One vector is turned by the same rotation once a step. Each row is the vector after some number of steps, and that number follows the row.
The counts run from 0 to 169.
[-24 -14 -29  32  39 -15 -10  -5 -33   2   1   0  11  51 -21 -23  15   8
  -9 -30 -38  11  -4  -9  -8  44  26  14  -1   2 -23 -14   0 -29 -36  16
   3  -4  11   1   4  -5  -4 -18   9  -1  28 -33  12  -6 -18 -17   8  21] : 39
[-14  -3   6  23  16  11  -1  10 -22   0  12   5  35  39 -12 -16  19  15
 -12 -28 -64  -3   8 -16   9  50  13  31   5   3 -14 -23  11 -15 -27  31
  -3   3 -17   2  12  14  12 -12   9  16  26 -46  13 -21 -23 -18   6   8] : 135
[ -7   3   0  40  24  -7 -21 -27 -16   9   2  16  22  35  -5 -11  14 -16
  19 -22 -55   6  -2 -29   1  32  28  26   7 -17 -32 -24 -16 -13 -34  10
  -2   3  10   0   6 -10   4   0 -11 -17  15 -41 -11 -23 -40   1 -10  29] : 147
[-13 -24  11  24  33   0 -12 -36 -35   7   7  22  30  34   6  -1  19  -6
  15 -22 -48   9  -3  20  21  11  22  19  18  -2 -34 -19 -17  -5 -45  21
  16   0  19   6  21  -6   4  -3   3  -2  46 -37  -8   0 -28 -11  10   6] : 164
[-18  -9 -23  20  18 -17 -11 -14 -42   9  -5  12  36  43  -1  -6  24  18
  -6 -43 -52   5  -1  18   2  19  17  23   9   9 -27 -24  -7 -30 -47   9
  13  -4   9  -2  18   0  16 -11  -4   4  36 -37  10   6 -19 -16   9  30] : 119
[-35 -45  -1  40  28  -8  -4  -3 -18   2  12  17   4  17  -5  -3  11 -28
   7 -20 -49  -3  19  -8  -5  41  22  16 -15 -17 -19  -9 -15   2 -10  16
 -11 -13  -7  -6  13  -2  12 -24   5   5  23 -35   2 -17 -64  -5  16  24] : 159
[-17 -31  32  13  11  -7 -26 -20 -26   5  15  17  22  31 -18  12  17 -31
   7 -19 -55  12   8 -31  12  33  -2  13 -21  -3  -5 -21   5 -15 -17  25
  14  -2   9 -16  -4  -5  -9 -31  24  22  21 -32 -18 -15 -38  -5  16  16] : 123
[-19 -38  24  44  12  -7  -5 -19 -41  -6  29   6  10  24 -11  -5   5 -17
  11 -39 -56 -12   4 -26   3  27  -6  -8   2 -13  -9 -13   2 -30 -35   1
  -2   0  -1   8  11   7   6 -39   7  -3  20 -20  -2 -14 -37  -8  10  21] : 141
[-30 -44   7  20  27   1   4 -13 -43  -3  10  -1   3  38   5  11  29  -7
 -13 -30 -46 -10  10  15   3  38  16  14 -19   0 -37 -23  -2 -14 -19  34
   7   6   2   3  12  23  -1 -34  14  21  36 -26   1  -2 -38 -17  14   7] : 151
[-23 -13 -16  20  45 -15  -1 -24  -9  17   7  17  33  36 -13 -10  27  -1
  -2 -19 -52  16   9  11   5  33  50  41  -6   1 -17 -17 -20   2 -23  33
   1 -16  13  -6   2 -14   8  -4   1  10  38 -56 -12   1 -22  -2   9   7] : 23
[-35 -13 -10  46  11   8   5   4 -28   2  17  13  28  34   2  -5   8   0
  -4 -29 -70  -6  -2   2 -13  45  22  34 -12  -5 -30 -19   7  -9 -27  19
  -1  -3 -14 -14  18   7  13  -8   9  13  22 -18   2  -1 -32 -23  10  11] : 12
[-35 -24  10  32  32  -1 -10  -2 -34   2  24  -7  10  38 -36 -18   1   7
   6 -40 -62  11   2 -18  -1  43   6   9  -5  -1  -7  -4  11 -32 -40  27
  18  -4   2  -4   3   9 -13 -35  21  10  28 -16  -1   4  -6 -14   9  -2] : 108
[-28 -42  30  39  49   0  12 -21 -29   3  27   6   9  14 -11   1  10 -33
   4 -18 -52  -8   7  -9  -2  34  11  14 -17 -13 -21  -8  -5  -7 -17  28
   6 -11   4  -8   6   6   4 -50  15   3  21 -26  -8 -12 -26   5   2  -5] : 2
[-26 -13   2  23  14   3  -5  -1 -29  -3  17   1  13  34  -1 -16  13  24
  -3 -47 -61   2  10   2  -1  40  10  21  13   0 -24 -12  -2 -30 -46  26
   9   5 -10  18  16  18   2 -18   3   8  40 -30  12 -13 -14 -19  10   9] : 74
[-21 -20   6  25  21 -32 -14 -49 -22  11  -1   6  15  30  -4   6  25 -11
   2 -26 -56   1   6   1   7  24  19  37 -30  -2 -17 -25 -20 -14 -17  33
   7   3  14  -8  -4  12  -7 -22  -1  -3  32 -34 -25  -4 -18   0  -9  36] : 138
[-25 -30  15  43  48  -1  17 -10 -24  -7  30   6  12  17  -5  -7  18   3
 -13 -26 -43  -4   4   3  12  39  19  20   6  -1 -15   2  -7  -8 -22  24
  -9 -12 -11  15  23   9  15 -31   1   8  37 -43   3 -16 -26   0   6 -14] : 82
[-25 -18  -2  26  50  -3  -1   0 -11  14   8  20  33  26 -15 -16  29   5
  -7 -15 -49  14   7   8   8  36  31  32  12  -1  -7 -13 -10   4 -24  42
   6 -12   1  -7  16  -4   7 -11  14  20  30 -57   0 -20 -28  -1  14  -5] : 22
[-15 -12  27  10  11 -16 -37 -26 -14   7  27  14  15  31 -21   9  10 -11
  17 -32 -59  26   2 -27  17  31   9  13  -9   7   5 -18   1 -24 -26  18
  10   2   8 -11   3   4  -6 -16  14  21  24 -41 -23 -14 -35 -10  17  18] : 122
[ -5 -19  28  11  29  -4 -30 -27 -11   3  19  21  11  37 -17  -1  12 -20
  23 -25 -46  20   8 -18  22  26  26   4   7   6 -23 -14 -12  -4 -34  23
  11   2  18   1  13  -7 -13  -9  12  10  32 -56 -17 -20 -39  -7  14   9] : 8
[-14   4  -5  35  41   6   1 -11 -12  11  13   8  31  43 -18 -24  10   9
   2 -21 -61  18   0 -29   6  41  34  28  15 -13 -16 -14  -3 -10 -41  28
   3  -3   1  -5  12  -9   3  -5   8  -2  23 -40   9 -18 -21  -4  -1  -1] : 101
[-10 -10  42  35  12 -10 -20 -39 -21  13  19  27  23   5 -11   4   4 -17
  24 -33 -72   3  11  -9  20  18   7  22  16 -18  -6  -8  -2 -14 -35  16
  19   1   0   3  20  -2  -3 -10   2  -1  36 -36 -23 -23 -27   2   7  15] : 156
[-19  -5  -6  39  33 -26  -4 -26 -22   5  15   6  18  31 -17 -16  17  13
 -13 -41 -44  10  -7  -2  17  21  16  27  13   3   5  -4  -9 -25 -35   9
  -8 -10 -12  17  14  11   4 -18  -9  -4  30 -59  -6 -25 -16   6  10  21] : 128
[-24 -35   0  44  23   7   3  -8 -47   3  13   1  13  47  10   1  11 -16
   5 -30 -55 -15   5  -6 -14  39  16  11  -9  -2 -51 -27  -6 -21 -35  10
   0   3   2   2   8   7   9 -27  12   2  25  -8   6  -2 -41 -20   3  12] : 72
[-27 -28 -11  26  50 -19  -4 -29 -23   9   1   2  12  38 -14 -14  20  -1
   0 -25 -35   8   9  22   7  22  41  19   1  -5 -27  -5 -30 -13 -35  25
   8 -13  17   1  12  -3  -6 -20   0  -4  44 -45  -4  -1 -21  -7   1   7] : 84
[-21 -29  19  40  15  -2  -6 -20 -48 -13  42   8  14  44   2   9   3 -13
   6 -36 -51  10 -22 -24   2  24   6   0   0   9 -26 -15   0 -24 -37  -1
   6  10   4  -5   7  19   1 -18  17  18  12 -26  -9  -2 -37 -16  17   6] : 27
[-33  -4  -9  54  25 -23  -4 -33 -21   8  12   2  26  27 -14  -5  -4   6
   3 -42 -66   5   0  -4  -9  24  28  33 -17 -14 -14  -4 -18 -14 -32  17
   3 -11   4  -9   6   6  -7  -9 -10  -4  27 -25 -19  -3 -13  -4  -5  22] : 93
[-27 -17   0  40  14  11  -3   0 -42 -10  11  -5  12  40   2 -11  13   9
  -7 -39 -57 -10   1  -1 -10  47  16   7   3  -5 -34 -20   6 -26 -40  14
  -1   4  -6  15  18  14   6 -26   8  -2  27 -25  17  -3 -34 -24   6  11] : 73
[-23  -8 -12  36  10 -13  -1 -19 -31  16  -2   3  35  27  13   1  25   2
  -9 -35 -59  -5   1  20   7  26  23  44  -7  -6 -26 -28  -7 -16 -25  27
  -7   5 -10  -1  13  12  15  -1  -7   0  36 -28  -4  -3 -23  -8  -3  37] : 58
[ -5 -10  27  14  11 -14 -21 -37 -32  11  10  17  40  32  -4   4  22  -5
  20 -29 -63  20  -3  -8  23  20  15  26  17   6  -9 -30   0 -26 -46  21
  18   3   9  -5  12  -4   7  -9   7  11  34 -44 -19  -9 -21 -10  13  10] : 42
[-12 -28  29  37  31  -9   0 -24 -33   1  34  21  36  24 -10   7  15 -33
  15 -15 -40  12 -13 -17  16  21  10  13   2   4  -6 -13  -5  -9 -23   3
  -7  -6   5  -2  12   6  24 -18   3  10  17 -47 -20 -20 -42   7  19   5] : 35
[-31 -19 -17  27  21  -8 -15  -9 -28   7   1   0   7  35 -10 -21   8  12
  -1 -46 -62  -2  21   7  -8  40  23  19 -13 -12 -28 -15  -9 -19 -34  25
  13  -1   6   3   7   4 -18 -28   4   1  36 -16   0  -2 -15 -20  -3  26] : 153
[-14 -26   4  14  18  -8 -22 -30 -27   3   2  30  20  32   8   5  17 -11
  14 -32 -45   9  -2  16   7   9  25   9   7  -1 -37 -20 -22 -14 -44  10
  12   0  18   7  25  -6   4  -5   8   6  37 -32 -10  -1 -41 -15  14  24] : 165
[-17 -26  34  15  10  11  -3  -2 -25  -7  24  16  20  20   1   9  19 -18
   7 -20 -66   7  11 -14   9  35  15  14   2  -6 -23 -20   8  -4 -23  31
   8   3   5  -1  22   2   6 -13  20  33  33 -28  -3 -10 -42 -23  23  -5] : 89
